Here are some points, each followed by its number:
-21|-16|39|16|-31|9|14|4|20|-24|17|18|-15|29|-40|39|-58|18|18|80|51|6|9|42 0
-1|-30|21|41|-12|-18|29|-18|38|0|26|30|28|13|-47|23|-36|37|15|61|25|-12|25|66 1
-17|-35|22|33|32|31|28|-2|0|-22|27|23|-11|-21|-35|21|-39|12|41|43|10|24|36|-3 2
-45|-21|-11|21|15|-20|-22|-1|-24|4|35|22|-16|-20|-20|13|-41|12|52|33|-4|-7|45|-25 3
-14|28|-27|10|6|-5|-31|15|-13|-32|15|-2|-34|-45|-18|-5|-41|-8|24|51|1|5|28|-20 4
-9|-16|-7|3|5|-18|-31|9|26|-49|17|-13|-34|-25|-7|-29|-44|5|34|57|-17|-7|34|41 5
4|-4|12|37|-35|29|17|-15|16|21|-15|15|5|9|-17|-14|-39|25|24|57|7|-13|38|1 6
11|-28|31|42|-20|9|22|-30|41|29|-10|8|40|13|-37|11|-25|37|35|37|-5|-10|32|3 7
14|25|-8|11|34|17|9|-21|17|-11|14|-6|21|-4|-34|6|-32|1|6|28|-5|38|35|-12 8
15|-1|10|31|-10|-9|22|-41|21|19|9|24|47|-11|-39|16|-19|33|9|22|-14|-11|24|30 9
23|33|-11|17|37|29|13|-27|7|-28|12|7|36|-15|-27|14|-26|7|-8|2|3|47|19|0 10
1|-46|26|19|-2|0|1|-2|16|1|18|-10|4|-1|-29|10|-9|1|24|6|3|-2|31|10 11
-10|-30|-7|16|33|-22|-14|15|-20|15|-1|-6|8|10|-20|1|-13|-18|11|2|-1|8|30|-20 12
1|-11|-28|5|4|-18|2|6|-8|-22|1|-22|12|-21|-30|-18|-8|-26|-1|-11|-4|-34|18|-10 13
-18|-5|-21|0|20|-26|-27|13|-24|9|12|-19|5|7|-8|-17|-13|-41|-3|-4|-7|-2|16|-20 14
-45|-6|-8|1|8|-36|-52|18|-32|8|27|-21|0|-25|-2|-19|-10|-40|-19|-5|-19|-1|20|-27 15
-40|-2|-18|1|16|-27|-76|28|-43|18|22|-16|-1|-18|22|-23|-24|-55|-9|-6|-32|-7|21|-32 16
-33|-4|9|-18|6|-40|-69|42|16|-12|29|-10|-18|-25|25|-47|-7|-51|1|6|-31|-10|27|27 17
-68|6|-12|-7|1|11|-41|63|7|-22|16|-26|-58|-61|18|-29|-15|-37|-11|21|-27|16|35|-1 18
-38|-1|-22|-2|-21|5|-14|25|10|-33|15|-47|-30|-51|-5|-50|-24|-25|-15|8|-18|-30|19|-1 19
-41|-16|-14|-20|1|-17|-47|30|-16|13|12|-30|-27|-6|21|-39|-10|-18|-19|16|-10|-8|26|-11 20
3|-2|5|14|-28|-40|16|-10|3|37|3|20|-6|-5|14|-30|-1|8|-18|-4|-19|-25|16|23 21
-14|-27|10|19|-34|-7|45|-19|-33|5|-20|-6|-4|26|16|7|-18|-21|-8|53|-20|-28|13|6 22
1|30|-14|8|10|23|29|-14|-30|-31|8|-16|-22|-3|16|-2|-26|-25|-36|46|-17|18|0|-18 23
9|36|-31|16|7|-1|-2|-34|-18|-16|16|-38|-3|-36|-5|-25|-40|-26|-40|33|-13|-40|-1|1 24
-19|-5|-20|-4|-2|-11|-28|-22|-31|12|1|-18|-5|-7|30|-29|-23|-41|-34|35|-16|-10|-7|-14 25
-22|-3|-35|5|-1|21|18|-42|-26|15|-6|-35|-16|6|33|-43|-30|-7|-67|26|9|-25|-21|-15 26
-29|-12|-38|6|14|-4|-24|-26|-32|36|6|-13|-21|0|62|-56|-41|-24|-60|24|-10|3|-9|-26 27
Which two points above are nearest to each new point, looking only along the 2 directions in which the numbered points spread most? Their numbers follow each, nearest first.
13|25|3|-14|-29|3|19|8|2|-35|-28|29|44|20|0|14|0|1|-17|-14|18|-1|-19|-14 22 21
-28|27|-41|-6|-24|12|15|-21|21|-32|11|-46|-39|-43|-15|19|-11|14|-26|-16|3|25|-1|4 13 12
30|12|13|-39|23|-9|22|-16|33|41|38|39|-32|7|4|10|27|24|-33|7|18|-15|15|21 10 8
-9|-25|-7|16|54|-23|-6|-14|-19|12|-10|6|-5|13|48|-28|-21|-11|-37|11|-10|0|1|-11 24 23
38|96|56|-56|-30|64|21|26|15|49|-70|34|21|40|1|27|17|23|-28|-2|64|48|-50|-11 22 10
64|127|39|-71|-86|67|25|17|-14|16|-89|55|22|61|1|29|37|-6|-17|11|53|73|-59|-5 22 10
-27|-34|16|9|-9|-23|-1|-1|-35|-13|28|-17|-21|19|1|-4|28|9|9|16|17|13|24|8 12 13
7|16|7|15|39|52|41|6|-2|6|-24|47|17|32|34|9|-12|7|-50|1|-19|33|-26|-6 22 21
16|-14|15|22|-8|-38|19|-30|4|37|-17|30|22|1|40|-1|-8|19|-34|-4|-17|-27|0|40 22 21
0|-24|-6|27|37|-4|0|-13|-10|8|-8|4|40|11|23|15|10|0|0|-8|-11|4|2|-2 21 22
18|-25|-25|7|36|-10|-3|-25|-3|10|-3|-2|-3|7|6|16|14|21|21|-11|-27|3|0|-10 21 10
-4|9|-19|-5|-8|22|32|19|-30|25|-46|-21|18|32|-1|14|-4|11|-21|-5|54|3|-49|-21 22 23
19|-10|16|8|-11|-11|17|-33|27|7|1|14|17|-2|-18|13|31|36|29|19|-8|-15|8|29 6 9
32|-34|6|13|31|1|14|2|48|-46|13|-8|-15|16|-35|14|44|16|76|-5|-20|10|25|28 2 11
-28|-4|-28|-3|15|-10|-38|-6|-43|17|10|-19|-7|-9|20|-15|-11|-47|-14|-18|-24|-14|-12|-15 25 20
30|27|36|-24|-42|59|33|23|-9|18|-40|50|34|23|1|25|4|-14|-28|-5|21|40|-19|1 22 10
-10|17|-28|-1|4|-6|4|-7|-8|-22|3|-27|26|-29|-29|-1|-5|12|-7|-21|2|-39|-26|4 21 13
23|7|3|12|-37|-18|7|-36|26|12|4|18|-12|-5|-14|17|12|33|-20|-24|-29|-11|-5|32 10 22
49|109|54|-49|-44|65|27|22|16|44|-89|55|22|51|3|21|28|20|-20|3|54|50|-64|-18 22 6
-6|-51|17|13|-15|-19|-2|25|-3|17|1|-23|4|3|-20|15|9|-12|12|-11|15|-21|-9|-24 12 13
1|-16|-12|-29|9|8|-9|26|-27|-1|-13|-20|1|8|12|15|34|-18|4|-2|10|5|-24|-15 13 14
4|7|9|20|42|47|22|-9|-28|6|4|23|18|25|27|17|-5|22|-21|-3|17|10|-17|1 22 21
10|-6|14|33|-8|-18|14|-48|-6|53|0|23|20|2|39|-25|-26|8|-48|13|-26|-39|-3|28 22 23
-14|34|-10|19|0|22|16|-13|-6|-5|1|-3|-41|-26|-3|19|21|13|-16|-1|1|26|11|-8 21 13
5|15|0|-18|-7|-2|4|31|-37|22|-50|-17|32|15|-36|16|8|-27|-2|-19|43|-14|-30|-27 21 23
22|67|19|-35|-59|42|46|31|-33|54|-35|29|16|13|-8|31|-1|-11|-20|7|60|65|-53|6 22 21
